In the data rows, the value 500 means zero.
Here is a table of points, one per row:
  619  576  476  696  168  410  680  474  384  239  404  358  548  537  525  289  504  637  621  379  407  388  798  420  627  230  432  516  565  636  587  478  524  570  293  866  524  455  550  344  317  514  805  485  586  645  782  532
  408  528  350  489  260  328  520  541  519  575  155  463  450  616  405  502  742  579  817  508  658  365  335  583  441  459  711  561  356  441  402  537  566  470  550  521  627  562  462  490  624  633  458  615  554  629  702  218
  307  925  703  512  338  595  728  542  655  763  354  582  386  300  720  574  518  364  268  540  573  453  308  348  283  610  330  503  372  658  232  485  259  389  784  324  494  511  410  618  840  492  353  587  422  407  561  492
  536  632  502  407  530  645  074  456  567  315  366  636  616  374  502  944  582  182  303  664  352  593  455  452  320  573  364  517  703  678  618  475  587  698  111  694  376  455  558  694  212  366  561  456  609  218  345  556
  482  507  460  451  339  333  518  543  456  755  170  629  618  643  274  290  559  463  664  428  428  443  245  569  552  383  736  583  330  245  329  643  627  553  548  422  560  713  432  191  565  691  702  641  597  510  566  517
  512  389  596  258  458  585  637  547  533  592  796  728  589  529  550  912  082  530  279  393  530  228  534  562  604  551  666  390  461  706  468  569  267  670  658  339  274  671  420  531  473  325  488  388  474  627  429  494
  369  259  494  782  535  655  496  431  453  457  672  514  525  435  645  508  878  602  313  444  553  510  539  559  514  502  155  346  539  405  352  438  568  358  599  723  429  257  377  520  355  786  459  369  525  282  337  760
  783  513  613  540  775  583  150  609  627  498  644  332  731  282  624  443  165  284  392  330  516  280  000  406  746  513  574  468  670  267  645  561  437  728  901  673  458  145  557  522  352  000  610  425  383  509  688  677
  688  534  406  392  376  599  534  325  666  396  464  548  715  404  610  763  633  482  681  464  659  884  715  429  762  414  196  320  711  213  556  393  652  568  410  819  887  060  373  464  059  246  388  381  381  467  000  510
  372  689  207  527  581  504  574  493  722  455  795  452  445  536  753  692  272  659  474  527  517  286  417  932  574  587  597  563  602  375  603  520  590  621  467  170  383  395  484  731  571  450  439  372  309  361  356  337
  167  414  515  597  606  485  431  545  303  442  460  393  573  364  659  429  687  543  680  483  579  615  531  264  422  471  403  434  432  398  351  575  438  303  808  496  471  641  442  430  695  733  431  608  545  547  426  633
  580  904  628  763  089  773  669  437  709  681  150  490  434  526  503  354  289  346  261  375  304  536  200  853  654  671  333  471  513  632  640  531  658  392  324  389  552  631  467  259  403  452  553  507  272  484  845  304
  758  616  746  611  653  533  341  524  221  440  183  450  363  597  232  493  477  524  390  779  667  675  125  629  349  492  881  570  500  314  465  505  576  730  553  299  501  511  215  580  166  851  503  359  671  531  591  310
  585  572  349  503  371  297  619  506  476  601  327  581  501  606  157  486  433  512  832  647  597  276  376  511  470  551  759  499  245  682  534  559  618  535  538  381  647  460  566  376  466  546  512  559  668  675  367  323
  745  984  704  402  408  588  494  413  647  661  718  315  527  896  397  469  623  527  573  391  544  290  911  750  627  295  118  595  555  618  354  512  588  137  627  250  275  511  296  518  827  619  268  324  637  252  231  514
  290  430  409  709  534  548  405  600  386  499  518  370  455  412  523  358  662  569  405  412  787  572  599  618  574  630  248  465  465  371  351  391  659  278  513  679  726  443  324  455  516  681  483  513  568  234  700  574
  461  158  548  239  486  515  466  493  509  505  487  698  568  517  563  959  283  410  708  500  429  316  490  448  382  498  794  511  624  459  692  537  280  589  568  429  341  579  539  575  601  502  549  446  463  611  507  373
  580  337  630  571  640  603  706  605  603  401  707  171  457  335  446  462  407  872  542  595  027  563  540  709  657  564  569  836  591  639  567  620  408  662  445  310  294  546  547  429  595  143  481  321  184  555  546  479
  196  764  404  867  381  550  459  677  377  593  377  460  387  488  337  306  494  448  303  368  708  505  627  464  630  480  401  541  454  364  372  595  591  277  670  429  677  479  523  383  669  590  487  623  510  401  583  552
  407  469  564  559  569  471  198  486  576  767  441  715  334  617  279  688  373  281  578  500  869  404  185  803  715  669  577  591  604  441  435  509  598  385  509  310  611  366  270  526  526  578  453  467  487  334  443  399
  564  426  396  433  386  477  617  433  370  519  446  702  603  664  322  789  369  475  762  585  603  347  446  365  366  396  715  549  335  433  731  469  321  473  579  195  478  480  616  446  580  413  515  495  572  752  619  555
  620  652  580  232  684  389  410  529  511  279  505  639  452  603  454  767  547  485  876  805  558  508  368  440  484  216  538  549  454  438  498  594  473  673  088  527  433  469  634  567  274  475  563  473  624  681  515  316
  575  354  232  338  446  449  427  538  565  443  662  691  446  561  425  819  453  405  812  391  754  497  313  454  224  457  623  601  566  637  643  501  437  634  488  358  393  444  619  681  695  383  442  485  517  535  540  251
  876  455  698  387  754  750  725  289  696  411  000  488  361  570  278  332  593  676  094  505  330  627  405  335  562  336  357  660  548  796  491  546  318  313  665  462  545  429  455  247  761  221  552  665  410  666  603  627
  441  374  573  732  512  408  437  528  257  600  624  409  582  475  424  410  620  458  350  506  591  635  614  531  666  594  390  293  390  526  235  379  745  183  596  694  592  478  396  424  431  653  388  527  494  496  511  655
  074  617  809  485  631  512  398  533  481  693  644  599  445  395  580  660  527  214  469  516  711  544  349  664  370  531  151  480  543  457  414  599  394  495  795  401  344  259  462  712  618  709  365  350  467  319  406  533
  262  550  338  614  322  321  384  582  484  579  491  371  560  422  524  289  525  709  652  499  452  672  631  344  471  325  468  404  415  570  323  408  518  330  648  638  626  562  601  465  624  692  465  532  558  687  718  501
  559  759  546  451  577  546  208  542  667  515  411  199  620  460  402  736  755  790  128  389  106  621  446  437  000  406  663  566  442  474  539  543  515  743  148  351  489  595  438  781  074  737  607  674  598  414  431  583
  737  681  518  197  659  393  681  461  890  435  358  373  402  485  555  343  488  096  357  657  472  349  792  769  646  741  360  642  477  432  425  680  469  498  732  282  225  388  415  786  608  730  365  366  311  346  390  713
  409  246  467  518  513  602  299  488  286  683  582  527  611  374  568  295  553  498  283  333  494  569  688  550  601  597  183  307  511  446  301  399  669  403  637  779  579  550  414  540  474  588  415  382  674  444  443  714
  252  249  462  727  613  648  441  443  376  391  598  410  564  396  704  624  637  553  476  500  581  534  662  274  503  431  313  427  573  323  407  333  409  346  789  635  444  515  490  491  672  684  287  448  524  608  367  749
  366  271  454  670  703  522  342  399  352  525  672  550  653  352  597  313  557  520  446  348  507  629  583  371  464  557  277  402  521  393  461  435  543  269  657  675  577  530  491  488  700  756  289  540  587  382  303  701
  438  407  529  543  559  412  577  637  536  528  699  594  334  562  824  620  098  871  338  544  299  351  399  651  657  575  635  497  664  369  628  482  498  637  496  471  299  730  555  649  402  153  494  413  389  354  288  344
  318  293  662  537  671  660  708  436  744  465  512  657  510  100  595  094  576  154  263  370  999  497  501  565  331  597  666  946  436  326  572  522  533  653  462  575  695  000  572  536  025  503  684  497  076  746  095  509
  216  881  741  539  155  673  583  699  428  666  204  598  442  355  366  429  527  492  314  213  505  482  538  314  600  575  505  458  393  586  449  489  316  320  764  563  520  716  459  415  722  351  491  435  476  550  689  610
  626  343  616  313  810  460  364  499  157  613  367  695  448  547  193  620  465  305  709  574  840  468  344  418  447  558  638  546  408  380  560  439  572  633  770  317  398  555  470  570  665  522  392  576  532  595  448  330
  551  521  366  322  492  442  318  612  618  427  690  357  380  495  520  362  563  673  408  443  277  732  629  787  634  482  376  304  378  415  377  366  870  508  299  780  776  571  381  305  158  714  510  629  602  482  518  608
  262  772  412  803  542  472  323  470  278  464  529  435  405  397  540  377  283  504  430  336  513  540  680  319  855  502  276  634  500  493  534  393  552  315  749  687  613  480  576  330  709  459  437  724  474  516  483  635
  718  362  598  453  672  579  801  354  530  477  247  458  309  561  448  325  474  659  196  582  141  529  489  722  644  711  602  621  486  636  437  572  520  711  461  402  429  680  672  308  460  160  695  437  247  307  563  513
  424  466  428  524  305  255  525  471  426  698  374  528  513  446  367  380  738  556  734  535  552  471  355  371  489  399  613  508  355  439  508  642  514  398  674  333  501  626  498  414  525  707  605  696  636  652  653  269
  605  513  415  500  605  502  783  462  530  494  706  583  391  520  760  505  283  781  323  524  314  411  423  753  459  624  628  557  533  557  615  416  359  622  551  300  202  558  589  606  521  106  451  459  374  363  366  500
  397  566  357  522  605  405  293  354  513  244  747  565  419  319  696  549  307  445  609  486  380  558  984  192  807  431  358  519  512  582  666  450  622  227  480  883  545  628  595  355  555  206  416  665  600  573  499  626
  698  419  382  633  277  446  651  439  504  362  515  428  607  615  639  381  659  600  805  466  375  507  815  291  462  299  669  522  487  635  654  527  306  349  120  781  504  356  554  443  336  606  580  540  468  545  768  423
  380  145  267  509  492  481  706  447  624  436  628  555  500  508  654  854  304  402  586  503  430  430  348  740  370  575  786  410  593  553  677  512  506  678  314  408  363  496  566  669  502  537  627  378  511  398  382  304
  691  393  261  432  398  335  435  472  564  485  419  585  604  666  484  457  534  442  999  447  374  530  431  372  362  555  553  547  473  455  548  631  357  450  316  477  474  641  575  568  547  499  582  622  536  811  495  176
  556  210  368  286  240  568  499  581  467  538  581  676  500  649  580  836  222  320  613  492  540  412  289  646  322  619  694  518  524  641  645  545  584  704  352  427  454  458  468  541  545  312  607  493  476  364  506  386
  237  387  489  679  446  523  367  633  243  554  645  466  612  531  493  215  666  357  381  504  580  659  733  522  552  430  396  357  474  509  441  460  434  451  691  443  717  592  309  366  415  626  340  556  570  532  508  711
  613  365  447  517  679  707  713  161  767  238  309  454  467  286  338  479  681  375  363  537  147  589  692  730  571  717  702  360  437  828  394  767  364  812  360  119  480  714  534  401  773  425  627  365  233  682  606  525
  429  601  308  296  751  516  383  598  663  299  634  494  458  501  543  401  680  823  530  588  245  577  764  418  487  298  369  350  406  361  480  374  781  548  188  564  643  384  561  412  225  703  561  661  668  535  392  572
  565  462  283  547  487  485  635  561  428  573  750  606  328  569  714  799  269  458  464  390  452  362  240  716  549  637  713  611  611  604  620  433  549  591  394  368  412  445  542  525  370  254  613  436  489  274  377  341
  227  333  644  386  272  425  675  624  523  410  237  428  608  648  323  276  459  499  857  463  616  499  453  486  389  420  662  353  527  545  455  471  440  478  522  376  712  639  535  495  625  733  399  643  590  717  563  433
  800  533  307  512  592  398  504  537  361  199  670  568  640  578  637  366  676  463  587  477  327  436  748  216  370  373  379  542  461  656  538  571  526  580  261  900  328  471  769  393  348  355  632  480  574  556  297  531
Along one direction, these points spread out more than along any other. Take the direction at right angles to it along which they spread out most. Go by this last direction. Where along it does each point below lie, from 0 to 99? The average is 50, and the first point in the table lies past the average. One standard deviation of the points above along it is 16.
  704  276  558  414  790  570  370  481  371  478  691  548  490  544  346  261  633  812  669  718  659  739  437  487  285  389  517  198  461  362  523  300  483  445  444  421  641  442  319  693  380  999  374  407  612  637  331  438 45
  700  401  445  505  289  601  708  485  482  527  697  633  522  451  501  817  351  516  574  285  580  239  432  512  474  578  732  483  542  452  725  578  370  453  408  266  454  392  737  448  759  329  532  563  521  433  473  199 45
  578  762  231  408  530  508  222  538  554  295  643  446  543  479  622  537  747  537  621  682  407  629  685  467  404  367  282  492  510  599  557  455  642  522  130  829  384  257  650  429  289  372  685  510  562  459  445  452 72
  932  773  617  276  583  420  678  509  779  585  220  520  261  478  447  238  449  351  044  702  496  553  551  575  589  643  192  680  583  502  282  651  409  331  602  449  491  429  406  578  547  575  422  470  341  302  637  766 56
  412  788  675  550  874  401  572  671  498  684  482  383  356  418  626  435  634  108  222  649  716  485  541  736  407  601  194  530  575  421  410  490  611  426  436  617  356  265  370  621  412  657  491  285  421  187  395  703 65
  559  637  519  438  605  636  247  494  572  288  323  423  741  273  305  999  610  202  103  474  303  539  496  367  140  505  577  617  611  591  619  449  479  696  225  553  386  696  643  770  273  390  608  613  631  198  419  596 66
  221  823  379  375  531  479  533  191  540  482  999  257  500  822  374  146  528  539  516  533  309  390  349  145  829  512  616  202  608  368  398  458  537  565  515  917  615  430  420  430  624  311  552  539  671  525  868  712 55
  574  506  458  460  104  206  507  482  489  603  440  578  531  591  340  466  523  506  600  646  732  513  213  591  591  450  643  618  252  495  491  459  735  483  269  351  800  475  433  574  608  560  670  592  522  334  853  298 26
  214  343  801  326  233  275  577  520  378  561  283  406  649  569  536  354  542  592  551  431  599  544  527  303  381  487  450  199  530  468  412  459  447  534  635  440  586  851  433  488  675  631  537  498  567  802  625  679 28
  683  352  707  676  193  682  548  462  244  423  399  325  475  483  778  311  405  471  658  376  240  531  629  127  336  298  405  566  726  677  550  570  340  491  405  937  372  626  694  506  681  236  552  534  472  696  401  541 58
  595  422  555  525  625  547  669  527  475  628  547  402  307  548  637  304  315  913  316  660  147  591  385  653  590  610  543  677  662  661  610  562  440  629  420  427  333  696  634  420  333  000  456  411  250  378  428  478 70
  600  359  562  463  734  419  435  559  341  510  402  557  376  607  344  609  479  549  720  643  907  456  423  330  530  390  736  620  394  349  566  460  320  549  472  271  669  569  510  518  486  772  345  456  615  584  773  287 25
  394  253  738  573  460  396  524  519  546  556  615  454  751  614  394  337  538  530  539  464  627  538  835  140  382  559  510  297  320  524  540  229  185  439  616  327  517  595  626  460  665  616  295  534  609  803  525  552 37
